One turning vector, and how many ticks it has turned
The counts run from 0 to 466.
[153 158 164 143 100 142 122 154 155 111  95 113 155 164 145 143 157 140
 119 122 134 124 172 115 146  92 164 127 144 119 150 132 121 159 126 204
 131 152  88 155 106 173  82 170 118 133  95 132  97 119 154 144 127 117
 124 107  83  99 128 139 167 123 129 190 136  67 151 140 148  90 160 145
 137  77 171 163 126 115 151 130 116 133 106 120 127] | 60
[160 144 141 173 117 125  94 162 132  69  98 110 167 153 112 127 132 139
 124 104 140 150 148 133 197 115 157 115 143 135 147 109 109 136  92 165
 135 137  82 157  76 146 128 120 119 135 103 100 136 135 157 133 118 104
 110 148  72 116 137 138 182 124 118 186 119  86 177 123 123  90 123 127
 103  63 146 138  91 109 108 116 123 134  86 151 119] | 438
[145 154 102 171 140 117  76 150 120 112 152  98 181 141 137 135 131 137
 131  85 133 148 140 132 169 127 158 100 163 129 115 124 127 146 109 140
 129 139  66 126  74 147 127 124  98 107 114 114 118 130 140 125 145 116
 103 139  89  95 125 161 163 131 101 132  80 125 175 133 104  96 115 151
  77  74 136 113 101 104 147 151 165 175  75 147  96] | 435
[158 159 136 126 141 147 119 164 120 120  96 122 159 145 160 109 149 121
 119 111 132 144 148 110 170 124 168  98 162 111 130 109 101 160 112 171
 145 140 110 159  87 201  99 152  99 111 114 144 120 153 151 139 154 115
  98 111  64 105 110 170 150 128 118 137 140  73 137 131 127  59 150 143
 104  61 152 140 127  84 123 164 108 161 135 124 127] | 51
[137 166 121 135 145 140 117 163 175 134 140 115 184 136 141 147 160 125
 122 102 118 145 153 120 109 120 142  57 161  95 123 153 131 163 138 144
 135  94 120 149  94 171 119 167  86  91 122 109  89 109 148 150 159 115
  92 110 100 105 128 148 167 130 119 142 119 109 110 132 126  86 142 197
 129 111 185 168 136 114 158 150 136 157  84 141 124] | 35
[124 180 130 161 119 151 106 152 105 105 103 105 178 116 162 170 140 107
 130  87 154 149 140 154 153  95 143 124 137 134 187 119  91 161 104 111
 124 141 101 137  99 125  95  97 106  83 137 148 112 138 152 133 138  93
 103 115  69 130 110 168 155 113 139 124  97  99 172 147 166 102  76 109
  95  84 129 134 129  91 119 124 149 162 115 166 103] | 117
[148 179 116 128 104 146 117 145 180 155 118 101 163 160 152 163 142 116
 104 122 144 110 166 128 116 105 161 124 148 108 141 140 125 150  99 169
 112 164  98 134  96 160 103 165 128  84 105 124  85 117 120 169 155 128
 120 102 110  82  97 173 170 128 119 143  99 112 135 142 141 121 145 173
 142  80 149 147 153 123 169 151 156 133  77 111 134] | 69
[136 160 142 113 141 138 143 139 135 115  51 107 144 120 140 123 142 119
 119 126 126 145 141 109 161 103 135 115 158 115 139 153 111 128 120 138
 131 150 108 134  85 191  98 113 105 125 122  84 135 130 183 154 139 100
  60 110  58  71  93 190 156 120 130 169 126 133 132 133 153 117  86 163
 140  78 161 143 115 112 132 121 103 115 128 134 133] | 16
[148 170 151 138 143 148 128 155 201 115 127 124 168 140 142 122 151 149
 126 118 117 130 154 116 105 115 128  66 152  99 112 156 123 144 145 155
 128  92 121 161  92 163 116 158 104 118 129 105  98 114 159 138 151 109
  96 123  89 106 129 154 180 123 108 149 115  97 111 138 133  88 155 213
 130 104 172 175 124 127 136 144 112 141  87 138 113] | 34
[146 185 125 142 127 128 162 105 178 120 142 106 177 148 165 132 147 111
 104 118 159 108 158 127 151 138 134  96 123 132 139 111  83 117 127 123
 121 113 133 153  73 141 126 132 135 125 127 133 141 147 136 144 164  87
 132 142  67 126  99 166 175 109 156 137 119  72 133 135 180 116 111 118
 111  78 133 178 124  85  95 142 138 113  96 146 114] | 287
[156 188 123 145 117 126 128 151 102 119 110  98 183 159 175 142 140 101
 105 105 143 127 142 134 174 128 182 113 142 132 159 100  94 165  95 145
 143 149 122 138  92 160  89 132 117  94 103 162 126 146 122 143 154  87
 109  98  94 112 113 159 153 129 122 123 133  64 154 122 173 102 112  99
 101  64 137 153 114  84 131 154 136 147 130 131 122] | 84
[131 175 144 177 108 130 121  91 191 131 136 102 173 122 139 157 127 111
 106 112 162 116 161 108 143  87  98 101 138 121 169 167  99 133 102 141
 107 118 124 152  88 128 101 122 153 124 133  96 123 103 168 163 128 114
 100 104  65 104 107 165 196  94 140 123 102 129 126 138 153 112  92 155
 125 109 172 168 138 107 106 141 138 115  85 149 112] | 313
[121 174 137 138 139 152 126 119 156 111 154 131 166 103 184 144 149 110
 121 115 151 125 149 125 124 106 103  82 132 131 150 140  82 134 136 122
 121  69 132 171  84 131 110 148 109 112 150 141 111 140 166 126 165  90
 117 136  46 145 114 165 162 106 154 119 105  87 141 130 144  75 129 144
 113 109 158 169 145  76  88 143 131 166 116 157  97] | 320
[159 164  99 131 128 116 108 146 163 128 153 108 183 154 150 109 149 122
 122 119 140 133 159 109 161 156 159  79 152 114  88 113 114 133 114 165
 144 134  86 150  58 158 125 148  92 108 113 138 122 142 122 130 184 103
 123 148  78  93 109 179 169 142 118 135  97 104 134 133 122  84 162 160
  95  73 134 130 118 106 129 166 146 164  93 126 110] | 256
[154 168 142 143 110 145 147  83  98 134 124  69 163 195 147 145 110 140
  98 127 123 117 132 122 128 109 143 106 139 149 150 162  99 133 121 144
  95 109 111 135 130 172 123 173 149 128 119  91  85 139 142 158 141 106
 114  87  93  95 116 174 182 135  96 135  92 100 169  96 167 150 127 156
 149  78 127 133 147  82 147 123 107 144 106 105  68] | 377
[133 203 102 127 147 119 140 146  97 109 108  97 188 162 132 161 142 117
 123  87 114 142 131 143 107 108 142  59 109 117 135 145 137 156 135 142
 130 103 109 144  87 129 129 136 120  80  97 102  81 100 156 144 154  88
 122 117 117 109 128 155 148 152 119 125 114 121 145  94 170 122 126 186
 113  89 155 164 134 103 138 143 164 164  80 151 125] | 391
[153 174 129 144 168 163 131 157 110  92 102 100 187 166 141 149 125 140
 116  99 132 165 123 152 127 134 142  80 158 132 123 146 119 129 121 103
 117  85 144 153 132 163 131 164  98  91 135  94 124 156 120 133 167  95
  94  96  89 120 122 124 169 124 101 124 126  65 135 112 165 130 106 169
 141  97 157 168 117  94 147 109 106 151  96 154 112] | 208
[114 147 152 141 114 164 110 119 122 107  96 109 154 133 133 169 115  95
 107 122 152 154 126 123 138  87 141 140 159 132 174 146  97 156 106 133
 103 155 117 141  97 165  90 150 132 126 123  93 101 100 162 155 113 141
  96  60  37 104 142 162 178  82 142 126 125 109 167 129 132  82  99 139
 131  96 152 114 156  99 121 135 121 153 123 138 110] | 339
[126 168 159 121 104 125 122 144 148 103 117 135 161 133 122 134 141 101
 141 112 135 121 148  87 135  90 124  72 138  98 155 146  98 167 129 182
 123 129 106 171  80 138  88 133 107 137 114  87  94  95 179 130 122 104
 106 102  75 109 138 169 166 115 134 143 107 127 139 136 119  68 127 175
 128  93 148 130 154 124  99 151 120 162 121 132 101] | 336
[148 190 116 132 125 133 138 162  86  97 126  99 167 156 110 165 120  92
  99 101 147 158 115 133 127 147 180  78 147 120 165 150 142 160 110 103
 132 121 132 135  92 125 164 151 108  93 111  89  74 119 145 155 167  84
 112 108 109 113 122 148 166 153 125 154 106 112 161  93 142 133 108 171
 121  96 148 151 136  97 130 133 135 145  92 155 118] | 181
[149 170 116 139 115 138 126 161 101  73 143 113 169 141 129 149 120  97
 126 105 151 147 104 118 140 150 157  81 140 129 150 120  88 150 105 114
 107 117 120 163  78 134 158 145 112 116 142 110  99 127 139 124 159  97
 108 101  73 141 158 188 178 124 122 112 101  92 178 117 131 100 134 156
 103  79  93 109 165  98 101 141 122 177 102 140  65] | 154
[167 173 149 150 126 118 153 126 124 100 119 109 176 185 129 122 119 157
 128 112 129 129 143 114 150 110 118  48 143 123 128 155 134 121 139 151
 129  85 115 172 109 164 119 153 129 137 117  76 120 128 152 127 131  79
 113 127  96  88 114 138 190 147  97 175 104 118 139 109 148 135 115 179
 148 101 163 169 104 104 123 118  87 143 102 129  91] | 201
[149 182 151 121 109 152 133 143 134 125  67 100 190 172 170 172 141 117
 142 120 147 107 169 126 126  80 145 142 144 133 151 120 106 126 123 149
 109 161 106 147 110 140  73 143 112  87 134 145 118 132 107 131 148 108
 114  77  99 105 104 162 170 110 132 111  90  98 153 157 181 130  96 130
 146  66 133 150 151 102 142 113 122 158 108 123 107] | 96
[147 173 124 147 176 163 100 174 110  92  97 119 189 163 139 150 148 148
 130  90 131 149 145 168 128 100 131 107 136 132 122 129 135 136 118 126
  96 109 103 168 112 128 114 148  90  74 129 117 122 133 135 130 150 112
 109  98  80 129 146 108 162  98 117 125 123  71 161 132 158 100 128 149
 117  83 177 163 111  99 137 109 125 180  78 159 120] | 418
[132 183 119 144 131 122 146 162 141 113 133  95 184 134 131 177 124  95
  96  96 148 173 122 127 135 142 159  66 160 105 158 154 131 145 126  89
 135 121 135 139  96 146 138 145  99  90 121  93  94 121 148 154 174  91
  84 108  96 107 112 146 157 142 132 150 121 117 121 120 159 120  94 183
 125 123 170 183 124 106 150 140 140 129  96 170 126] | 3
[151 180 131 117 127 106 138 156  75 102  93  97 173 164 122 132 113 107
 112 114 128 149 125 103 156 128 163  63 151 118 140 144 130 152 112 127
 139 148 109 145  96 170 134 126 112 101 101  73 110 132 146 137 144  92
  93 102 107  66 102 170 154 156 100 147  99 147 138 103 139 135  95 194
 124  90 139 125 121 107 129 142 118 157 111 135 118] | 192
[155 199 141 148 107 121 116 170 143  84 128 136 182 148 164 138 131 126
 157  96 128 119 141 112 135 111 122  61 127 116 161 103  74 151 108 126
 136 112 109 166 102 128  91 108 117 107 145 137 126 144 142 104 147  71
  94 112  93 146 129 175 181 128 113 105  85  98 155 136 142  94 122 149
 110  81 109 129 146 105  86 130 121 179 119 133  79] | 121
[148 147 131 132 138 157 116 141 115 135 109 108 161 149 181 119 147 122
 121 122 126 146 149 122 160 126 168 114 172 117 129 128  96 149 113 157
 129 153  98 135  91 198  98 164  89 111 127 148 113 158 137 132 165 123
  89 102  66 106 106 182 142 123 116 128 127  83 143 145 126  78 138 138
 108  56 137 116 126  89 161 154 124 168 136 116 100] | 52
[138 150 120 130 153 156  87 147 142 104  88  98 162 129 124 143 151 135
 119 110 124 153 149 165 139  92 131 132 131 128 128 147 126 129 109 159
 102 143  75 135  58 124 133 112 108  91 120  96 107 122 152 163 134 121
 103 150  80  98 120 171 159 108 122 158 100 126 165 131 142 116 108 174
 108  55 164 143 121 123 133 118 159 143  53 163 141] | 426
[134 128 124 154 161 158 111 127 131 115 104  90 177 140 162 141 155 170
 129 113 120 153 139 132 158 123 148 118 165 148 102 132  94 119 136 133
 107 128  79 137 110 187 110 154  79 120 134 109 139 152 139 122 148 119
  89 113  55  94 127 167 164 109 102 134 118 106 160 141 147 103 118 146
 115  50 146 117  96  84 175 135 112 143 103 131  76] | 231
[133 168 134  91 130 146 158 147  88  85  81 111 142 145 137 134 152 111
 130 133 131 138 133 116 123 106 144 105 117 138 151 126  96 151 140 166
 116 119 118 172  68 135 126 153 108 123 111 118  74 124 157 137 161  97
 138 115  57 126 146 180 142 129 147 143 128  84 167  98 163  89 142 159
 124  67 114 133 169  97 103 149 121 164 131 132 112] | 363
[171 183 145 137  91 123 145 164 175  94 100 113 187 187 115 145 143 112
 119 126 156 120 169 114 173 122 169 115 128 102 154 112 124 142 113 163
 141 158 103 163  80 140  92 153 124 122 110 121 124 119 133 141 135 100
 131 115  99  99 125 123 183 127 144 172 128  76 143 141 160 105 135 141
 132  86 159 183 117 121 120 126 101 109  95 129 125] | 271
[124 159 155 114 122 139 156  84  72  93  78  95 154 163 129 144 130 118
 125 125 136 128 123 117 152  79 138 115 119 150 150 140 105 134 135 175
  98 125 102 160  95 169 103 161 133 138  86  97  96 123 157 148 129  97
 135  88  54  97 139 148 150 116 152 155 138  97 181 108 175 107 121 132
 133  74 150 136 133  82 115 138 110 156 126 124 105] | 373
[132 202 127 132 138 151 114 140 117 125  99 108 182 140 181 173 123  95
 124 106 161 118 159 149 129  81 117 124 142 135 152 128 112 139 106 131
 117 127 120 152  97 126  87 129 104  67 116 151 120 137 121 154 152 106
 117 102  75 110  83 157 152 108 138  98  87 106 132 150 172 107  96 133
 120  94 175 146 148  87 120 122 148 182 108 141 140] | 106
[143 158 148 130 117 173 141 146 107  94 115 136 143 140 143 132 139 114
 118 137 144 124 143 118 119 101 127 105 134 137 160 147 102 160 118 152
 121  82 138 173  92 146 125 187 127 133 133 132  69 142 154 146 165  99
 133 127  48 144 103 167 172 134 141 158 106  57 153 104 139  82 164 154
 140  89 145 153 175  99 100 119 105 165 126 126 110] | 352
[162 197 142 136 143 149 150 143  79  87  98 101 169 178 142 146 135 126
 105 113 134 138 132 143 116  97 136  87 114 144 153 140 120 148 122 135
 111  79 139 168 121 140 122 171 126 102 111 106  98 138 139 157 145  85
 132  94  87 131 130 115 162 128 126 135 139  45 161  95 194 126 129 146
 133  92 153 182 146  84 120 119 110 165 109 151 131] | 385
[155 196 127 103 166 142 139 178  77  91  62 112 165 163 145 112 142 119
 138 110 119 129 134 145 125 103 135  71 117 136 130 118 111 149 114 138
 126 109 128 165  82 145 129 124 123  83 111 112 122 147 137 140 149  82
 103 116 100 110 110 165 146 135 104 124 125  83 148 107 170 114 115 169
 115  58 135 147 138  87  95 136 114 168 115 144 143] | 396
